In the data rows, 500 means zero.
Some points:
"443 338 504 480 557 618 388 677 534 680 637 297 325 606 323 730 408 379 183 545 673 569 704 472 459 708 628 396 256
 530 577 427 372 465 580 723 607 281 556 504 781 746"
"370 275 483 415 666 657 254 608 72 658 403 652 671 424 498 422 418 484 367 442 509 447 529 559 397 777 557 516 613
 487 471 661 395 238 415 433 664 434 454 376 728 504"
"201 353 196 634 221 446 538 421 378 385 565 662 577 652 517 484 651 266 498 505 313 616 594 378 555 291 482 629 768
 486 221 605 497 472 541 443 560 620 556 428 536 799"
"303 493 545 680 730 315 780 593 560 405 371 642 526 383 209 477 428 722 408 607 653 772 347 582 784 334 429 314 489
 466 363 564 725 350 358 355 389 518 414 481 579 570"
"394 474 516 470 368 270 472 129 466 712 695 333 513 562 562 580 632 788 586 637 838 564 414 391 444 521 340 497 766
 546 460 618 737 594 602 470 706 397 672 427 348 572"
"484 465 517 518 521 614 612 360 244 441 755 440 67 506 576 508 665 738 432 535 277 694 547 347 550 187 502 516 597
 547 772 389 563 451 345 545 433 548 597 605 603 314"
"547 406 506 655 526 718 443 690 496 582 528 465 629 345 527 432 630 600 487 328 654 498 797 666 676 703 409 676 717
 704 560 300 436 685 484 520 762 442 284 339 688 294"
"321 254 505 428 230 565 417 663 491 537 349 381 210 327 262 549 456 414 756 381 643 369 569 569 857 609 702 429 440
 654 525 637 390 383 408 701 681 402 468 556 466 424"
"693 374 451 184 584 672 459 394 358 469 357 414 561 614 412 529 615 347 445 431 511 443 175 532 539 222 126 334 399
 662 688 503 421 690 641 414 402 273 452 299 529 748"
"620 431 517 596 471 368 373 477 729 494 790 345 542 830 357 292 434 487 432 373 452 366 358 815 633 423 361 535 362
 707 364 381 318 381 430 397 229 394 356 444 335 516"
"235 363 478 663 241 398 513 626 363 419 484 538 570 604 575 694 619 640 640 642 409 481 156 443 412 538 578 330 503
 388 515 150 527 652 501 268 306 398 510 654 583 300"
"457 263 542 359 357 387 654 489 750 524 467 353 530 300 626 463 562 717 365 608 137 634 526 327 342 544 409 606 395
 513 444 450 681 567 660 481 483 587 40 653 627 685"
"328 627 352 638 697 757 518 484 514 557 314 369 541 278 334 608 398 432 455 486 283 192 453 598 395 453 469 410 593
 579 566 360 496 595 388 645 713 535 468 330 184 503"
"667 562 411 734 377 487 574 591 399 409 602 340 699 415 634 710 360 662 708 619 529 716 384 627 374 273 385 613 381
 587 453 507 246 644 567 670 458 690 629 619 527 630"
"407 396 579 456 525 472 277 380 807 729 300 601 712 488 418 550 583 361 281 608 467 684 616 497 481 307 298 600 523
 453 624 498 581 523 259 358 498 782 798 784 581 286"
"430 364 676 489 538 383 472 379 422 221 236 163 423 490 724 673 487 538 301 308 523 598 537 539 487 438 427 568 658
 396 400 432 355 227 846 454 359 644 610 691 310 294"
"689 254 356 611 703 418 494 393 628 587 425 576 407 356 405 493 686 378 766 557 494 319 446 438 346 424 497 914 551
 339 286 468 582 353 692 752 213 392 544 616 667 244"
"751 580 853 591 317 691 550 438 288 306 575 380 438 747 176 470 263 559 598 551 619 531 397 451 135 370 461 677 514
 336 299 557 730 437 481 488 844 689 429 636 435 575"
"568 697 435 360 502 301 340 388 535 188 308 742 515 689 228 435 876 626 463 390 403 478 763 776 323 484 661 365 481
 352 629 578 365 687 435 758 278 418 411 389 645 445"
"735 670 441 374 559 84 360 439 405 251 425 562 337 350 537 417 215 283 354 739 548 341 428 478 529 517 422 342 588
 703 320 470 309 646 468 447 553 491 442 454 720 333"
"226 636 370 360 637 710 453 573 716 518 628 392 370 477 652 405 494 363 709 327 582 491 411 725 309 426 544 295 446
 524 327 665 605 504 560 550 692 371 396 559 772 298"
"650 727 489 578 494 715 434 390 721 376 352 167 550 605 470 343 369 403 563 495 626 381 582 180 393 492 623 418 739
 559 577 559 345 437 272 174 223 413 414 300 735 572"
"388 674 518 377 488 251 454 681 532 406 590 327 510 527 525 456 490 449 696 590 632 635 533 349 708 461 399 655 385
 126 501 185 600 553 586 481 621 667 604 56 444 562"
"655 816 663 526 354 407 736 308 478 812 180 634 381 611 506 725 330 440 709 427 246 558 535 728 617 566 536 748 462
 524 501 478 639 427 675 301 424 385 697 480 738 618"
"266 746 317 505 311 564 550 469 332 778 495 483 441 489 357 362 384 410 355 276 708 560 441 253 401 583 440 410 109
 701 592 558 492 551 707 467 427 754 301 329 304 191"
"520 631 223 315 355 529 596 668 461 510 586 371 394 598 574 632 524 656 233 797 474 345 772 626 610 390 459 565 418
 265 278 758 671 622 422 256 371 411 479 423 296 367"
"619 826 690 463 507 608 507 657 616 403 597 798 661 255 479 749 562 622 440 501 565 387 454 262 522 502 499 713 498
 580 343 672 519 494 805 359 431 359 652 723 450 553"
"467 356 543 504 344 549 517 450 514 452 626 582 397 145 502 407 607 704 692 612 287 482 673 452 338 577 330 178 326
 444 317 324 368 241 476 273 350 631 765 459 460 665"
"609 310 558 605 505 453 866 678 624 355 610 643 600 780 588 576 364 526 517 204 349 573 568 240 543 601 215 338 468
 399 498 676 546 536 430 541 520 491 707 292 547 280"
"671 789 682 739 339 475 372 728 519 481 468 667 323 347 552 488 681 207 462 640 367 588 340 500 335 547 327 669 507
 501 723 730 708 261 633 541 411 298 557 537 292 519"
"241 669 506 487 507 566 631 406 470 476 523 605 664 404 594 353 382 247 326 379 704 430 723 602 311 468 563 446 407
 490 434 108 503 486 310 647 589 210 458 646 465 523"
"617 412 613 583 565 446 435 179 454 423 557 462 897 427 666 650 712 418 374 663 322 229 478 458 705 504 752 442 204
 506 437 556 776 325 381 748 489 657 608 372 693 376"
"494 397 556 432 679 541 734 771 367 681 664 350 643 566 349 276 417 365 523 687 546 598 684 738 407 602 867 332 719
 728 631 502 524 571 891 534 501 630 601 483 285 484"
"197 764 421 371 646 565 681 546 696 550 677 503 399 534 443 454 455 609 328 420 455 319 98 565 441 661 665 564 754
 587 631 461 287 537 516 708 602 628 540 438 561 603"
"582 539 198 511 386 801 444 371 547 208 507 502 406 680 611 215 221 657 574 590 600 615 407 430 770 821 452 607 440
 538 525 352 857 610 592 502 497 628 782 744 377 665"
"178 402 861 561 696 547 384 402 365 502 641 665 337 638 684 628 394 376 727 764 404 647 623 385 592 537 382 593 501
 560 455 616 537 753 277 541 200 603 407 500 385 492"
"589 407 400 427 684 292 717 549 392 384 593 397 427 400 564 688 857 353 503 235 569 599 418 447 419 673 565 701 439
 543 456 565 601 646 60 264 447 715 599 613 301 671"
"498 255 362 270 563 546 455 744 394 610 260 513 574 514 575 398 336 633 565 581 635 438 590 563 282 705 527 549 491
 612 705 397 424 299 287 620 637 419 506 479 435 415"
"766 709 303 427 452 633 748 276 386 550 655 463 507 550 327 476 559 303 660 724 627 723 432 457 715 787 277 212 592
 237 619 468 205 448 589 386 661 609 154 741 374 460"
"567 712 423 523 772 175 193 552 454 544 605 351 603 633 342 311 370 623 703 253 250 299 589 264 617 364 455 369 461
 462 571 502 425 513 558 387 635 338 398 780 437 571"
"719 628 471 194 410 389 457 499 583 590 490 746 753 533 609 547 443 531 520 402 470 526 556 445 588 179 697 386 629
 618 476 445 351 232 329 738 344 449 309 444 448 466"
"636 336 549 328 510 513 307 177 674 351 689 551 570 250 358 421 203 408 409 340 320 714 289 520 530 451 720 479 510
 340 551 549 366 765 472 366 516 239 465 374 267 394"
"588 409 541 755 647 432 544 309 755 472 351 768 318 741 631 660 583 648 583 679 620 550 470 427 345 473 592 652 260
 471 540 470 348 356 696 324 807 457 429 393 248 603"
"476 543 759 589 397 628 638 443 338 520 325 308 511 483 738 102 644 663 542 558 592 546 325 546 623 418 514 642 239
 284 443 715 264 710 583 420 653 529 626 620 488 602"
"760 406 517 690 552 462 306 684 596 764 327 626 337 484 789 558 634 542 316 300 436 461 505 440 591 413 654 109 703
 298 266 500 709 624 416 725 368 624 508 514 498 573"
"599 309 512 559 445 356 566 525 536 371 609 674 465 367 641 539 338 460 486 419 726 194 603 631 629 323 418 478 531
 269 900 613 685 492 477 438 363 761 420 524 676 752"
There is one direction along which these points spread out most. Take the direction at right angles to it along which they spread out most. Go by this last direction. Where along it does each point below lie, from 0 to 99? 50 is the average, and the first point above lies past it. One standard deviation of the points above along it is 16.
"599 309 512 559 445 356 566 525 536 371 609 674 465 367 641 539 338 460 486 419 726 194 603 631 629 323 418 478 531
 269 900 613 685 492 477 438 363 761 420 524 676 752" 36
"766 709 303 427 452 633 748 276 386 550 655 463 507 550 327 476 559 303 660 724 627 723 432 457 715 787 277 212 592
 237 619 468 205 448 589 386 661 609 154 741 374 460" 86
"671 789 682 739 339 475 372 728 519 481 468 667 323 347 552 488 681 207 462 640 367 588 340 500 335 547 327 669 507
 501 723 730 708 261 633 541 411 298 557 537 292 519" 47
"494 397 556 432 679 541 734 771 367 681 664 350 643 566 349 276 417 365 523 687 546 598 684 738 407 602 867 332 719
 728 631 502 524 571 891 534 501 630 601 483 285 484" 70
"457 263 542 359 357 387 654 489 750 524 467 353 530 300 626 463 562 717 365 608 137 634 526 327 342 544 409 606 395
 513 444 450 681 567 660 481 483 587 40 653 627 685" 46
"735 670 441 374 559 84 360 439 405 251 425 562 337 350 537 417 215 283 354 739 548 341 428 478 529 517 422 342 588
 703 320 470 309 646 468 447 553 491 442 454 720 333" 41
"484 465 517 518 521 614 612 360 244 441 755 440 67 506 576 508 665 738 432 535 277 694 547 347 550 187 502 516 597
 547 772 389 563 451 345 545 433 548 597 605 603 314" 47
"178 402 861 561 696 547 384 402 365 502 641 665 337 638 684 628 394 376 727 764 404 647 623 385 592 537 382 593 501
 560 455 616 537 753 277 541 200 603 407 500 385 492" 46
"617 412 613 583 565 446 435 179 454 423 557 462 897 427 666 650 712 418 374 663 322 229 478 458 705 504 752 442 204
 506 437 556 776 325 381 748 489 657 608 372 693 376" 16
"201 353 196 634 221 446 538 421 378 385 565 662 577 652 517 484 651 266 498 505 313 616 594 378 555 291 482 629 768
 486 221 605 497 472 541 443 560 620 556 428 536 799" 46
